128 stands for zero in the data rows.
Some points, one per row:
[ 85  89 109 141 108 140 119 121 119 123 150 161 158 139 124 113 148 126
 153 113 131 145  79]
[168  59 106 149 119 122 153 121 142 137 110 133 114 168 155 104 118 177
 100 126 221 219 139]
[162 151  63 157 110 162 179 124 140 173 145 120  39  71 125 153 113 214
 196 174 115 127 179]
[102 130 133 129 172 129 141 162 128 135 118 112 123 115 111 108 119 129
 130 148 127 116 114]
[ 97  63 104  71  60 112 162 246 230 104 129  70 162  91  85  80  86 165
 179  53 159  41 185]
[117 118 117 144 165 144 117 113  98  96 112 112 148 151 165 157 141 125
 113 120 121 133 114]
[126 127 145 153 158 139 119 113 111 139 161 143 139 154 121 138 121  83
 100 103 102 107 118]
[105 118 149 151 139 142 142 156 120 107 107 106 139 114 107 140 155 121
 118 104 113 102 146]
[125  91 111 119 112 115  81  94  81  94 111 121 121 136 129 120 135 116
 149 151 144 132 127]
[155 135 118 134 125 130 134 125 130 117 112 112 124 165 174 166 157 126
 123 154 146 167 156]
[126 144 164 149 139 143 136 122 109 124 133 143 165 142 164 132 153 134
 124 136 123 137 110]
[187 146  41 143 101 149 182 140 120 169 168 137 100 136 157 162 113 189
 183 154 103 137 174]
[ 96 128 168 101 140  90  62  23  85 147 146 108 100 123  48 190 137 134
 169 116 153  84 128]
[103 117 144 111 137 144 168 166 142 154 143 157 159 136 149 129 164 125
 103 104  97 108 108]
[167 158 160 154 143 120  96 104  78 101 149 125 133 160 103 119 130 100
  53 125  93 129  92]
[111 101 134 142 150 108 108  97 115 162 163 147 140 136  93 129 143 129
 148 157 169 138 127]
[127 128 126 143 108 119 118 103 143 136 125 149 143 146 135 122  98  92
 109 162 156 172 155]
[135 108 113 145 149 122 119  98  78 110 104 112 125 116 107 108 124 132
 119 120 135 128 103]
[159 151 141 122 115 112  90  98 106  99 110 112 112 116 133 129 135 113
 110 115 126 147 144]
[166 150 155 151 179 140 115 130 111 103  93  89 137 152 148 144 143 132
 134 112 138 154 140]
[121 123 140 171 141 137 112 112 120 128 145 147 130 109 106  91 119  96
 115  69 123 171 106]
[124 101 125 127 156 155 143 136 120 106  94  99 128 133 147 150 156 154
 138 124 141 120 120]
[ 38 102 136  75 120 143 132  96 132 123 130  79 105  87  46 164 103 100
 133 125 132 111 129]
[146 144 161 131 133 163 144 147 126 117 112 110 115  91 114  93 125 113
 110 123 124 157 136]
[113 129 119 147 143 128 133 106 149 156 172 171 108 143 149 141 130 124
 108 135 114 103 121]
[124 101 123 133  97 123 109 112 102 106 121 131 148 128 108  90 123 107
 116  96 116 112 110]
[ 81 154 164 115 147 139 137 137 119 147 122 111 153 103  93 132 105  86
 112 137 115 148 160]
[119 100  95 102 127  94  94 104  80  97 104 121 147 137 152 119 109 109
 122 118 115 116  96]
[152 132 115 113 115 114 132 134 119 114 115 137 125 181 150 131 153 130
  86 120 111 154 113]
[ 99  93 126 147 132 127  88  94  76  79  95  93  97  93 109 111 161 137
 140 138 141 141 119]
[147 201 117 193 147 195 208 119 164 168 179 165  53  72  90 139  58 144
 119 151 131 123 162]
[152 161 153 139 132 123 131 135 130 120 119 120 149 153 145 139 117  99
 133 102 121 129 125]
[121 143 152 123 111 111 131 135 138 143 135 140 120 111 139 115 143 149
 127 138 126 124 114]
[122 121 130 104 138 132 133 111 141 138 165 138 133 134  80 135 105 115
 125 130 144 128 146]
[121 135 131 109 108 108 120 149 147 155 145 157 155 179 172 152 165 145
 128 111  92 112  93]
[107 129 160 112 138 114 120 127  69  96  95 131 140 130 133 134 156 148
 142 167 144 148 135]
[128 129 111 130 113 121 121 108 154 145 157 134  94 132 152 157 128 152
 123 158 145 125 143]
16 more points follow, each with its number after it:
[ 99  96  91 144 109 145 134  95 116  78  88 115 114 135 134 124 169 137
 158 107 134 205 105] 0
[116  84 142 117 111 125 148 236 183 105 120  78 159 122 113 130 103 152
 181  72 197  90 181] 1
[140 140 133 117 104  71  89 105 103 131 110 125 149 138 140 127 119 114
  91 104 107 119 124] 2
[108 129 115  88 104  91 100 125 122 133 111 125 121 136 123 130 150 150
 157 130 104 138 107] 3
[114 166 183 152 165 175 147 116 122 124 122 125 166 129  96 155 153  99
 143 108  94 160 162] 4
[115 133 123 110 113  92  97 122 129 130 127 118 131 155 168 148 155 121
 105 127 101 102 101] 5
[142 123 151 115 101 127 122 130 124 118 108 123 145 123 133 108 146 129
 137 133 128 151 130] 6
[105 112 139 169 149 150 149 158 112  92 104 135 148 156 133 111 134  79
 111  88  99  78  98] 7
[128 115  96  91 121 121 103 119  96  87  96  60  69  86  68 112 126 113
 156 149 176 168 128] 8
[114  82  83 115 164 128 113  82  92 109 133 159 195 178 158 147  70  95
 120 153 126 118 113] 9
[107 116 107 111 124  80 103 113 120 129 115 112 113 130 136 150 154 147
 148 150 153 141 119] 10
[125 123 138 120 108 109 103 137 132 135 142 160 175 168 167 156 165 131
 142 118 131 111 126] 11
[ 96  82  87 106 144 118 128 124 104 130 134 152 194 171 181 161 120 104
  89 110  97 104  99] 12
[ 81 140 147  99 134 147 149 141 145 115 115  93 125  71  75 124 131 104
 127 146 104 113 152] 13
[136  96 112 144 185 132 130 133  92 113 142 153 144 131 159 119 137 120
 129 124 112 147 119] 14
[145 128 103 110 113 100 113 121 138 156 139 129 117 127 132 139 156 119
 111 112 110 134 126] 15
Which of these numbered points is nearest to each point below by angle, seen from the average point of the first points? Its number follows each.
[169 163 162 148 157 106 123 118 121 155 127 150 176 183 173 176 187 144
 140 124 131 117 133] > 11
[116 122 149 141 166 160 134 126 112 133 148 168 157 128 143 111 123 119
 125 155 155 145 123] > 14
[ 84  78 102 122 135 119 101 118 116 144 137 126 122 126 141 141 146 136
 155 134 141 132  85] > 10
[124 121 115  97 105 118 125 140 136 116  96 122 121 147 121 106 130 127
 138 123 125 138 124] > 3
[172 182 174 167 144 158 152 140 140 129 112 132 125 147 137 118 140 123
 134 116 114 150 140] > 4
[113 119 134 138 158 133 100 122 100 112 145 132 122 137 117 116 138 112
 114 108  89  94 100] > 7
[147 120 136 137 123 110 115 115 126 131 123 119 123 151 148 152 146 151
 133 128 161 149 131] > 10
[156 149 137 138 129 100  96  95  80 104  97 117 130 147 125 117 115 107
  91 115 125 161 123] > 2
[162 148 156 151 150 141 140 143 111 109  97 115 136 135 132 129 136 119
 123 117 128 134 156] > 4
[144 139 131 117 103  83  96 106 108 122 120 126 138 136 116 117 127 121
 126 113 131 136 129] > 2
[ 80 124 149 108 145 172 152 119 128  94  87  85 120  62  89 139 142 113
 148 165 137 143 152] > 13
[157 140 120 134 110  98  87 103 111 105 108 111 109 129 129 127 155 144
 128 157 129 166 133] > 10
[116 142 147 125 120 119 129 138 126 136 136 144 151 132 146 119 138 124
 117 116  98 116  91] > 5
[118 119 121 126  84 131 144 166 164 109 132 126 115 124 117 131  93 189
 166 108 161  82 144] > 1
[146 137 137  98 106 120 111 128 108 104 100 126 145 180 152 154 153 114
 125  82  95 130 117] > 5
[134 136 131 135 118 117 117 122 133 154 125 130 110 144 156 157 162 121
 114  88  81 115 104] > 5
[156 106 145 133 148 134 114 134 129 139 135 137 151 155 141 139 143 162
 162 141 166 138 127] > 11
[136  88  67 170 145 155 152 140  73 125 142 117 124 173 167 131 132 157
 170 137  56 100 120] > 14
[138 118 156 160 187 151 138 115 139 148 136 159 147 133 145 122 137 144
 154 141 146  89  98] > 14
[111  98 120 123 141 121 127 129 138 151 137 130 131 121 129 133 122 110
 105 111 137 118 126] > 12
[114 109 116 109 112  96  81  92 107 118 137 148 153 149 138 152 143 141
 152 146 153 135 114] > 10
[114 124 134 117 112 132 130  97 142 168 128 138 123 145 108 152 129  95
 122  88  88  68  83] > 5
[149 165 128 153 118 159 175 160 187 143 139 137 104 116 110 140  74 161
 161 123 179 136 189] > 1
[118 109 138 133 183 138 122 140 125 157 132 111 129 124 120 123 143 114
 127 152 157 134 129] > 14
[125 121 104 102 106  99 111 138 147 157 151 140 159 145 151 165 168 164
 168 145 134 144 114] > 11
[125 123 123 137 144 126 128 131 139 152 136 130 168 158 153 149 142 119
 138 144 119 113 113] > 11
[128 116 126 122 101 113 115 101 112  97  89 110 110 121 155 152 170 157
 144 145 145 150 118] > 10
[109 119 118 118 159 147 133 129 117 107 110 125 131 147 132 112 114  85
  97 114  91 110 130] > 7
[157 160 146 132 143 156 159 185 152 131 115 117 125 157 136 128 145 103
 119 102 114 174 130] > 4
[107 116 141 130 150 142 125 138 133 124 128 130 140 133 139 119 135 134
 125 121 101  91 101] > 7
[124 152 184 156 158 153 152 158 133 151 136 151 169 146 157 124 164 133
 129 149 118 133 116] > 4
